In the rows, zero is written as 128.
One turn moves each row of this set onto another row. After a few examples, where does it send each row asked below?
k_652: [124 135 131 123 130 139 116 126 160 105  93 136 123 104 140 134 105  97
 117 121 110 104 127 166 146 136 148 142 111 160 149 127 131 122  70 104
 178 137 176 109 151]
k_623: [136 137 123 105 140 157 124  98 126 156  98  84  87 103 149 153 139  93
  99 141  87 137 154 103 118 109 149 126 118 131 151 127 134 124  72 120
 143 143 139 128 134]
k_566: [166 112 123 115 110 126 137 111 125 137 142  97 135 151 124 132 124 125
 103  84 112 139 110  86 132 110 100 128 120 128 126 138 146 118  89 171
 128 112 105 167 148]
k_766: [100 126 103 107 116 155 117  96 115 147 145 121 129 108 147 123 139 107
 119 166 123 109 125 151 126 130 138 136 154 131 136 107 133 158 164 109
 157 142 130 137 163]
k_800: [111 144 121  99  92 163 127 120 141  95 137 110 169  98 134 118 113 117
 127 138 107 108 109 152 137 150 130 146 131 160 140 137 133 157 124  96
 166 124 152 150 147]
k_528: [137  95 120 128  90 114 121 123 106 108 160 148 157 146 128 120 137 116
 146  82 139 109 120 132 158 134 114 136 122 148 114 134 132 104 131 165
 141 117 124 134 147]
k_114: [ 98 127 105 103  99 154 126 100 125 133 141 106 152  98 145 130 141 119
 131 139 100 119 133 161 139 145 146 140 151 161 159 125 122 138 147  82
 163 138 144 140 144]
k_109: [121 138 134 127 143 134 101 129 165 109 100 147 111 108 148 124 118  76
 111 138 129  96 114 148 132 130 134 135 119 135 121 126 139 145  83 135
 189 137 161 114 167]
k_896: [164 108 118 117 116 125 137 106 117 149 142  98 126 154 126 133 125 124
 102  89 114 138 115  88 131 107 102 129 124 121 127 129 147 115  97 173
 124 115 102 162 150]
k_892: [155 101 107 120 120 119 139  97 112 165 143  95 122 156 129 141 138 130
 109  81 107 145 128  96 138 114 106 131 136 131 144 124 137 100 103 159
 127 120 104 159 147]
k_803: [123 125 126 120 126 140 120 116 150 120  96 132 116  97 145 139 117 101
 120 121 104 111 140 174 144 128 164 134 116 160 158 125 128 115  75  95
 172 145 170 102 148]
k_331: [112 144 121 104 108 164 117 117 130 112 141 121 145 109 137 111 112 104
 114 166 127  98 102 142 124 135 122 144 131 131 116 120 142 176 144 120
 161 126 140 147 164]
k_920: [123 154 127 116 153 146 110 120 157 132  99  95 100 117 149 141 144  73
 104 134 102 126 126  81 120 134 112 133 123 132 130 137 135 144  67 147
 176 130 145 148 142]
k_30: [107 135 113 107 115 160 115 104 120 132 145 123 134 111 143 116 124 104
 112 172 130 101 112 144 122 128 129 140 145 124 121 109 140 171 156 119
 157 136 131 142 168]
k_696: [145  87 122 120  82 117 120 113  94 117 162 145 151 133 134 121 146 116
 143  91 138 116 126 135 148 115 132 123 117 140 112 135 136 103 135 162
 128 125 113 126 149]
k_21: [138  92 121 126  89 114 117 121 106 108 161 149 156 141 132 119 144 112
 147  88 141 112 119 129 153 128 115 129 121 144 111 138 133 107 133 167
 140 121 117 133 148]
k_204: [136  94 119 127  92 116 124 122 101 109 158 147 155 147 123 123 130 121
 144  81 138 110 123 139 162 135 115 139 120 152 122 130 132  97 130 157
 136 119 128 132 145]
k_349: [154 105 111 118 110 118 140 105 127 148 140  90 140 149 128 141 140 131
 116  66  99 148 124  96 144 124 106 131 132 147 150 139 133  97  90 152
 136 114 112 165 137]
k_614: [103 135 113 101  92 159 128 111 136 112 137 106 165  95 141 125 128 121
 132 133  99 116 123 159 141 151 139 143 140 167 155 135 125 144 133  83
 165 130 151 145 141]
k_555: [129 146 127 110 149 148 112 109 147 142 100  93  94 108 157 142 154  74
 101 142 100 131 134  82 112 119 126 122 124 124 129 137 135 145  72 146
 166 137 133 142 144]
k_839: [160 103 112 119 120 122 137 100 112 161 144  98 120 157 127 137 131 126
 103  89 113 141 121  92 134 109 104 130 131 123 134 122 142 108 103 168
 124 118 100 159 149]
k_939: [ 98 124 100 106 110 152 121  94 117 148 143 112 138 102 149 129 146 115
 126 153 110 117 135 159 132 137 146 137 156 146 151 113 125 145 160  93
 160 142 136 136 153]
k_228: [121 114 123 121 132 133 106 102 141 144 102 138  99  91 163 137 144  87
 117 141 114 114 143 165 127 109 171 118 129 138 144 121 131 124  97 112
 170 158 148  98 161]
k_221: [121 158 124 117 157 147 117 123 158 126  96  92 104 126 139 143 129  81
 106 126  98 123 129  89 131 146 107 144 123 142 142 132 132 134  61 135
 176 124 156 148 136]
k_334: [160 108 117 115 105 121 140 111 131 137 139  92 146 146 126 137 134 129
 115  67 100 148 116  92 140 122 101 130 126 145 142 145 138 103  84 157
 136 111 113 168 138]
k_181: [123 117 122 119 127 136 114 106 143 137  98 132 107  91 154 141 133  97
 119 129 105 116 146 173 137 117 173 125 122 151 157 124 128 114  85  97
 168 155 159  98 152]
k_933: [144  89 119 123  83 119 128 114  90 118 159 143 150 141 125 125 131 125
 143  87 135 115 132 144 158 121 130 133 115 147 124 128 134  93 131 153
 123 123 122 123 143]
k_177: [147  88 120 119  83 120 125 111  90 119 162 143 150 136 130 123 139 122
 143  90 135 116 132 140 152 115 134 127 115 143 118 131 136 100 133 157
 122 125 116 123 145]
k_904: [124 155 123 118 156 150 125 122 149 129  93  89 102 128 133 148 118  93
 105 121  92 125 137 100 138 148 114 151 120 150 154 126 130 121  59 121
 167 125 162 143 130]
k_453: [122 119 125 123 139 130  99 107 147 142 104 145  96  96 164 131 146  76
 113 147 124 108 134 153 122 110 158 118 129 126 128 121 135 138 100 128
 179 156 145 103 168]
k_609: [141  90 123 122  83 114 117 117 101 114 161 148 154 136 135 119 147 114
 144  89 139 114 122 130 149 120 123 124 120 140 110 139 135 107 134 167
 136 123 113 130 149]
k_53: [123 140 135 125 137 137 110 133 166 101  96 143 119 111 142 126 106  85
 116 128 122  96 115 157 140 137 137 143 112 148 134 126 135 136  72 122
 186 134 171 113 159]
k_195: [134 140 121 108 143 158 131 103 126 151  96  82  91 113 140 155 125 101
 102 134  84 135 157 110 128 123 144 137 116 144 162 122 133 114  65 111
 142 138 152 128 129]
k_295: [113 147 124 100  97 165 122 122 139  96 138 117 162 105 133 113 108 110
 119 151 118 101 102 146 129 143 123 147 127 145 125 131 140 172 130 111
 164 122 146 151 156]
k_924: [141  92 118 125  87 118 128 118  95 114 158 143 153 146 122 125 129 125
 144  83 135 111 129 143 162 129 125 138 116 152 125 128 133  94 130 153
 128 119 127 127 142]
k_308: [128 149 122 114 150 156 131 112 137 139  93  84  98 122 132 154 115 101
 103 125  86 130 148 109 137 137 130 146 117 151 163 122 130 113  60 112
 152 129 162 134 128]
k_767: [152 101 106 120 116 118 140 100 118 159 143  92 132 153 129 143 142 132
 114  71 101 149 128  96 142 120 107 131 137 141 149 131 133  95  99 153
 132 118 109 161 141]
k_26: [164 112 123 115 105 124 138 114 130 132 140  95 144 147 125 133 127 127
 110  75 105 143 110  88 135 115 100 130 120 137 132 145 142 113  84 163
 133 110 109 169 142]
k_647: [120 129 130 127 144 130  97 117 155 126 103 149 102 103 158 125 135  72
 110 146 132 100 120 147 124 118 143 126 126 125 120 123 137 147  93 137
 186 147 150 109 172]
k_191: [134 140 125 106 143 151 116 101 134 152  99  89  89 103 156 147 152  83
 101 144  94 136 146  91 111 109 140 119 121 123 137 133 137 137  73 133
 153 143 133 133 140]

k_181 goes to k_803
k_696 goes to k_177
And these:
k_195 goes to k_308
k_349 goes to k_334
k_295 goes to k_331

One turn moves each row of this set onto another row. After a few examples, where does it send each row asked below?
k_984: [131 120 105 158 147 147 121 144 171 110  82 147]
k_909: [140 123 158 137 183 190  88 139 153 118 122 117]
k_913: [148 115 125 174 127 113 121 138 135  93 116 149]
k_450: [170 153 100 150 138 155 112 127 148 120 108 166]
k_761: [142  99 137 171 159 103 110 151 155 104 105 149]
k_762: [128 112 109 158 139 155 133 146 148 114  84 156]
k_352: [134 158 157 170 156 143 108  98 140 138 118 153]
k_929: [129 134 166 157 183 150 124 124 190 111 101 134]
k_770: [145 127 154 178 160  96  96 128 159 108 121 142]
k_699: [155 121 123 146 186 148 108 151 155 142  92 173]
k_615: [148 142 146 140 152 197  95 122 141 104 133 115]
k_196: [135 145 160 162 144 169 147 106 145 106 121 145]
k_771: [153 125 131 131 176 186  81 149 164 115 114 119]
k_948: [136 157 152 159 151 155 125 105 183  94 112 127]
k_483: [155 117 146 102 162 125  77 143 150 112 135 146]
k_378: [142  98 138 175 146 115 125 150 133 104 111 154]
k_3: [138 115 155 113 136 140 111 130 151  79 138 126]
k_737: [148 139 148 138 167 186  80 129 167 107 124 110]
k_514: [132  99 167 106 155 137 108 142 153  91 131 130]
k_792: [148 112 139 133 174 194  92 152 139 123 116 133]
k_964: [149 124 159 182 142 108 118 123 123 115 129 152]
k_862: [154 127 128 134 150 198  96 142 128 113 125 129]
k_321: [125 119 178 158 174 162 144 124 152 121 107 146]
k_322: [159 123 140 105 141 134  90 135 125 110 146 149]
k_996: [132 150 164 167 174 132 104 106 158 142 111 148]
k_388: [137 112 159 107 151 136 104 135 167  81 132 123]
k_523: [149 139 146 180 138 101 106 115 146  96 129 142]
k_382: [136 163 157 168 161 135 100  98 156 136 119 148]
k_840: [164 145 104 147 168 143  94 136 178 121  96 159]
k_987: [141 114 166 177 167 102 109 134 135 119 120 150]
k_530: [158 140 119 133 151 191  84 137 154 105 124 120]
k_421: [129 126 101 157 133 151 129 137 158 107  85 149]
k_24: [127 107 111 158 152 149 125 148 159 120  79 155]
k_395: [136 101 163 109 141 145 117 137 136  88 137 132]
k_115: [147 120 121 173 143 102 107 140 165  89 109 141]
k_339: [158 127 121 149 155 163 123 142 122 135 106 179]
k_825: [154 112 152 102 158 132  89 144 129 117 138 152]
k_593: [141 123 158 138 163 196 101 133 133 118 129 125]
k_154: [161 128 137 105 147 126  81 133 146 102 143 141]
k_215: [131 148 166 168 172 140 110 106 141 144 115 154]

k_523 goes to k_115
k_792 goes to k_593
k_215 goes to k_762
And these:
k_699 goes to k_321
k_825 goes to k_395

One turn moves each row of this set onto another row. After a few examples, where does it send each row asked below?
k_108: [117 157 132 156 167 151 143 105  92 155 130 134 134 140 153 144 138 149
 136 174 157 135  92 120 194 117 107 130 107 133  88]
k_441: [106 134 105 131 160 156 123 104  95 108 146 112 139 117 144 144 130 133
 170 144 169 152 149 103 170 167 148 114 135 142 120]
k_774: [147 170 146 108 127 108 135 120 130 171 113 119 111 148 155 134 124 134
 150 131 130 169 102 112 145 141 142 134  99  94 112]
k_189: [149 138 113 103 117 166 143 169  96 129 148 115 139 102 156 108 134 127
 156 137 138 136 112 119 119  74 118 134  98 126  92]
k_741: [150 151 169 143 155 152 153 120  81 141 115 124 110 133 181 118 160 140
 123 151 129 149  90 113 155  95 108 140 103 146  79]
k_47: [161 135 126 115 109 167 144 166  98 123 145 122 132  91 148 114 127 139
 145 141 143 148 126 115 102  88 132 134 105 126  80]
k_182: [110 132 108 112 105 146 123 144 117  87 126 135 113 106 155 110 120 142
 191 155 174 154 152 101 152 115 123 114 141 138 119]
k_306: [102 141 156 140 158 138 114  83  94 110 134 109 121 156 165 140 136 163
 160 144 135 123 120  90 168 147 126 130 138 154 119]
k_944: [142 149 150 129 123 131 130 153  81 129 119 113 123 105 155  97 138 138
 122 189 126 131  72 119 139  81 125 145 117 135  98]
k_841: [103 134 102 129 159 143 115 108  95 105 144 108 133 111 158 139 144 109
 170 143 180 156 141 100 171 146 130 118 131 151 131]
k_970: [154 164 138 126 106 100 122 127  96 154 120 125  92 135 164 135 111 126
 142 136 136 179  95 124 133 128 147 133 102  96 128]
k_502: [152 108 119 116 115 152 113 150 100  96 117  97 136  98 126 123 142 106
 168 140 137 141 138 102 118 129 148 116 129 126 104]
k_511: [150 108 119 125 100 155 135 151  96  96 109 110 124  95 133 105 156  96
 167 145 151 146 129  99 130 112 146 125 129 118 104]
k_486: [111 146 142 163 165 129 121 111  77 143 135 126 144 146 140 153 120 168
 133 173 146 130  91 126 169 113 120 138 121 134  93]
k_25: [132 173 137 111 115 114 119  97 108 165 128 119  99 155 141 130 117 134
 157 133 147 157 107 107 149 156 138 132 103  98 136]
k_529: [105 133 111 138 168 130 101 107  96 108 135 114 134 118 143 151 135 132
 172 147 176 166 149 110 157 154 125 116 138 152 112]
k_890: [119 132 115 114 112 154 119 135 104  81 140 128 114 101 154 121 106 148
 175 150 170 155 159  99 141 135 145 111 139 143 127]
k_979: [124 135 107 123 104 162 120 135 115  88 130 136 106 102 165 131 116 130
 181 151 177 153 154  98 166 122 117 103 128 139 122]
k_796: [168 134 115 112 114 175 142 163  83 119 139 121 118  99 165 111 132 115
 151 137 143 145 115 120 125  82 119 120  90 129  96]
k_836: [131 172 146 112 114 112 108 116 114 157 120 110 103 134 148 153 118 120
 144 125 154 189 131 106 145 146 131 131 112 114 137]
k_874: [ 97 150 137 161 162 136 138 118  95 146 129 130 147 138 154 155 132 155
 135 171 159 144  99 119 192 105 114 141 124 133  94]
k_916: [142 157 162 146 157 147 146 115  81 147 145 113 123 123 179 126 155 158
 119 151 118 143  87 112 133 108 122 153 111 148  77]
k_239: [144 171 126  92 113 119 122 144 106 168 118 105 107 136 151 126 113 129
 158 130 123 182 112 129 137 137 138 127 106  99 121]
k_208: [156 134 115 104 121 150 120 167  86 116 148 118 128 103 153 109 119 145
 164 142 135 143 118 128  96  85 120 126 105 134  89]
k_184: [131 167 121 114  97 118 118 121 104 162 115 122  91 141 136 128 117 135
 173 132 148 184 125 121 140 150 130 126 117  94 122]
k_284: [135 166 152 122 124 112 126 121  91 165 113 123 107 156 143 149 105 135
 135 126 151 184 112 122 150 131 141 137 103 102 130]
k_473: [153 119 116 110 105 169 133 155 101  99  98 110 116  95 134 100 145 103
 172 157 145 148 135 105 148 125 137 106 126 123 104]
k_893: [153 147 149 129 120 150 137 151  83 139 128 112 129 102 140  99 134 151
 122 183 117 127  82 119 124 100 137 144 114 126  82]
k_281: [144 142 164 141 166 138 144 123  95 146 128 116 136 140 167 132 157 160
 138 137 117 144  97 117 129  98 112 148 110 140  63]
k_402: [159 154 142 117 126 147 136 155  99 134 118 121 121 100 156  97 133 135
 127 192 126 127  75 119 149  89 119 127 101 130  89]
k_156: [155 120 118 115 110 154 132 145 104  96 122 114 120  83 131  98 145 116
 167 153 152 152 139 100 115 135 155 119 130 125  97]
k_712: [107 161 142 161 168 136 136 108  95 150 138 128 137 129 158 145 132 173
 131 180 145 147  98 121 176 130 123 141 128 140  83]
k_406: [ 99 139 152 157 148 152 136  89  87 112 129 121 119 150 166 147 130 168
 153 148 144 142 129  96 181 150 141 131 146 144 112]
k_709: [101 149 156 142 144 162 129  96  88 114 118 118 113 151 169 142 127 151
 146 154 148 132 125  93 203 133 116 122 131 152 127]
k_387: [149 158 132 122  86 121 116 128 112 153 121 108 102 129 152 153 117 113
 152 121 132 171 117 107 137 139 143 129 110  92 131]
k_290: [ 89 137 146 139 144 153 132  93  80 111 124 114 119 160 162 126 137 153
 164 147 145 127 121  94 192 137 129 131 143 143 129]
k_230: [162 137 152 137 124 120 119 146  98 123 119 117 123 103 148 107 139 143
 132 184 119 126  76 115 116  95 131 139 116 128  82]
k_988: [110 140 105 130 159 159 119 101  86 113 129 113 117 119 151 130 147 114
 174 151 175 157 140 106 185 160 121 106 129 150 122]
k_280: [133 150 156 145 162 138 153 112  92 146 131 119 122 134 184 116 174 144
 139 146 127 143  86 109 146 100 110 152 111 142  75]
k_573: [118 120 114 129 103 144 111 128 110  83 128 133 114 121 144 127 114 154
 196 146 163 141 154 100 138 129 128 112 144 131 112]

k_944 goes to k_189
k_573 goes to k_529
And these:
k_893 goes to k_47
k_284 goes to k_774
k_402 goes to k_796

